In the rows, zero is written as 128.
A single turn carries every row of the set below to another of its rows. Some are shown first; where does it send the rows asked next?
j_914: [123 126  98 108 128 114 160 105 119  93 145  96 134  92  99 122 119 128]
j_208: [125 123  98 147  98 132 140 131 130 120 152 121  85 105 129 129  93 146]
j_255: [112 151  99 146 124 132 141  73 141 151 148 112 140 139 133 129 125 117]
j_170: [123 132 112 120 134 125 138 160 137  78 135 147 137 141 112  89 121 114]
j_974: [138 128 114 111 144 107 163 115 133 113 148  88 122  98 108 135 115 150]
j_715: [128 131 121 101 135 135 114 141 136 182 123 133 149 148 150 104 117 116]
j_302: [133  83 143 145 112 142 120 156 136 120 113 136 131 124 103 130  97 123]
j_759: [130 130  89 145 105 144 164 138 129  91 138 145 118 126 114 114 105 122]
j_987: [106 148 118 123 160 116 136 112 153 143 146 111 162 141 110 115 142  99]
j_919: [119 129 104 102 114 145 118 127 123 164 120 143 157 145 145  93 119  98]
j_544: [139 139 122  98 142 107 129  94 124  87 135 106 137 128 141 103 122 148]
j_377: [124 133 104 100 125 113 138  94 115  75 136 107 144 109 117 101 124 128]
j_832: [148 136 130 106 154 103 144 110 136 109 142  95 124 120 135 123 115 160]
j_741: [132  87 146 143 100 142  99 139 132 118 111 138 124 131 125 122  94 134]
j_220: [139  87 146 149 108 142 116 148 136 123 111 140 126 131 116 131  94 133]
j_316: [ 94 144 108 135 128 118 114  78 139 157 154  94 130 122 129 123 128 116]
j_483: [116 122 127 123 124 107 104 145 139 124 155 105  83 108 137 112 101 154]
j_427: [110 117  98 113 111 142 135 141 129 193 135 120 136 110 122 123 110 104]
j_937: [118 155 106 140 145 131 153  95 149 141 143 122 160 149 120 123 135 106]
j_283: [ 91 143 122 122 149 107 110 103 149 154 155  92 144 124 116 115 138 107]
j_739: [121  82 143 137 106 139 105 155 132 114 113 134 132 118 101 121 101 116]
j_298: [124 123 117 106 132 132 125 149 139 198 134 118 136 126 136 119 111 118]
j_89: [114 128 135 106 145 105 100 164 142  98 143 122 116 130 126  89 117 131]
j_477: [109 123  89 109 100 149 130 127 119 170 127 136 150 121 127 106 114  91]
j_769: [121  84 144 136 101 137  93 141 129 113 111 134 128 124 115 115 100 122]

j_170 moves to j_759
j_769 moves to j_739
And these:
j_914 moves to j_974
j_715 moves to j_919
j_255 moves to j_316

A single turn carries every row of the set below to another of its rows. Some are shown first; where does it send the rows asked next?
j_184: [118  80 136 140 157 160 138 145 131 126 150 143 116 139 114  86 137  90
 114 125 124  91 136 156 117 110 143]
j_549: [128 118 125  96 156 128 139 181 172  86 149  99 103 118 148 112 111 119
 117 134 128 121 116 147 147 147 162]
j_105: [120 106 137 118 140 128 134 155 143 129 177 144 114 108  62 123 124 124
 181 125 106 154 138 144 117 109 134]
j_121: [125  87 108 126 140 176 145 177 147 126 148 130 110 145 101  66  99 115
 137 117 124 108 122 137 145 125 163]
j_934: [140 116 122 140 134 112 111 188 143  92 133 142  99 118 124  92  88 139
 146 114 132 138 142 181 109 110 153]
j_307: [121  93  98 101 191 142 129 168 139  94 137 114 115 123 155 130 121 115
 138 143  96 121 136 151 112 104 138]
j_176: [108 105 110 147 151 158 149 174 173 137 133 122 163 130 109 147 146 132
 155 102 140 121 156 129  90 125 119]
j_955: [121 124 144 110 142 146 158 157 181 130 153  99 152 112 163 105 132 161
 141 125 125 130 156 122 133 165 156]
j_540: [113 101 144 121 144 131 141 146 136 139 178 148 108 120  69 130 114 131
 156 125 110 159 136 133 126 106 119]
j_148: [116 114 129 125 112 169 132 155 160 130 149  94 127 121 132 163 114 132
 128 131 114  93 137 126 151 112 157]
j_989: [139  88 151 141 132 176 125 166 129 121 146  96 149  94 128 136 103 130
 142 126  86 102 141 161 120 140 160]
j_118: [137 107 134 127 165 138 182 178 150 124 176 148 133 110 149 150 151 151
 138 149 100 133 144 144 114 148 160]
j_858: [117 116 136 123 142 151 154 179 171 147 146  99 134 113 149 113 154 163
 134 121 117 133 154 104 121 167 173]
j_221: [132 110 134 157 128 119 127 176 141 109 136 140 108 112 119  81  88 134
 151 117 139 142 161 175 101 100 174]
j_857: [118  96 114 113 187 148 126 153 149  79 154 124 127 110 157 124 125 110
 143 156 101 127 125 140 115 131 142]
j_522: [134 112 127 132 143 162 164 180 175 124 142 135 158 139  86 151 122 145
 129  90 144 142 145 176 130 147 150]
j_16: [101  80 145 137 160 159 140 142 150 123 165 141 112 133 110  89 130  98
 113 135 142  99 129 167 121 114 151]
j_39: [123 123 109 124 149 143  99 137 150 109 130 140  87 139 139 111 117 139
 142 124 127 147 156 158 114  83 127]
j_199: [113  94 155 139 140 121 117 176 114 140 141 140 143 120 112 129 142 155
 121  86 147 157 163 165  98 119 173]
j_892: [104 111 169 109 122 121 134 172 131 137 144 106 124 127  73  98 103 133
 144 130 136 145 155 137 112 131 123]
j_979: [112 108 119 137 161 167 153 177 182 139 136 116 171 138 102 138 141 133
 162  98 117 137 148 126  99 117 127]
j_252: [111  89 151 134 135 113 138 183 117 156 136 147 138 114 121 131 160 134
 132 109 145 160 145 158  98 128 178]
j_942: [123 121 116 105 154 122 130 165 170  95 144 101 118 119 150 110  91 104
 135 119 132 127 117 173 144 138 175]
j_193: [126 107 146 137 166 148 155 168 147 131 179 152 151 105 140 142 161 153
 126 130 101 139 148 145 126 160 180]
j_532: [115  92 117 109 147 153 127 161 140 163 139 127 136 119 117 110 142 174
 151  86 133 181 144 124 139 121 164]
j_889: [117 124 123  98 153 118 142 175 179  83 138 109 108 112 150 107 119 115
 130 128 126 113 125 153 143 153 169]
j_826: [126 119 124 130 116 170 131 171 150 147 167 102 112 119 137 162 122 123
 128 123 101 100 131 132 151 116 154]
j_626: [111  95 150 146 138 124 124 190 112 147 147 143 137 125 128 119 144 156
 130  94 143 158 153 171  90 113 170]
j_969: [131 127 143 135 151 152 166 189 174 133 149 122 160 140  85 146 139 128
 134  98 143 136 139 178 122 137 153]
j_180: [122 126 110 127 151 139 101 139 157 111 147 141  88 148 128 108 120 129
 148 127 132 141 154 154 102  74 141]
j_976: [104 108 140 116 140 142 156 167 171 139 155  94 138 106 151 107 147 170
 141 115 114 139 150 116 124 161 181]
j_593: [111 116 164  93 114 122 128 171 141 128 142 105 123 137  75 104 123 124
 137 124 123 147 168 141 121 117 125]
j_456: [113  72 104 131 148 172 154 186 148 117 158 118 111 140 104  66 102 122
 124 126 121 122 132 130 136 117 149]
j_931: [143  90 134 151 133 166 143 166 126 105 151  98 148  91 114 152 107 133
 140 133  97 100 137 156 126 128 161]
j_376: [112 101 119 130 136 157 123 157 145 161 147 128 112 130 127 114 135 176
 152  78 137 183 142 138 118 107 169]
j_639: [110  99 110 131 137 151 122 164 140 158 145 129 112 126 110 129 134 171
 157  84 140 179 150 123 112 108 174]
j_734: [123 116 116 124 152 147 115 146 149 128 141 146  87 140 127 106 121 154
 134 118 129 142 175 152 129  62 141]
j_397: [147 112 125 132 143 117 114 186 145  90 140 129 105 130 112  81  88 141
 139 109 130 138 152 177 105 101 156]
j_304: [112 104 141 129 163 138 164 172 136 129 184 141 143 110 142 144 168 159
 127 137 100 142 150 148 123 147 180]
j_116: [118 103 101 106 189 148 138 158 148  76 145 129 122 114 153 122 138 118
 143 151  93 128 141 145 124 131 144]

j_931 moves to j_121
j_626 moves to j_976
And these:
j_826 moves to j_16
j_532 moves to j_118
j_858 moves to j_857

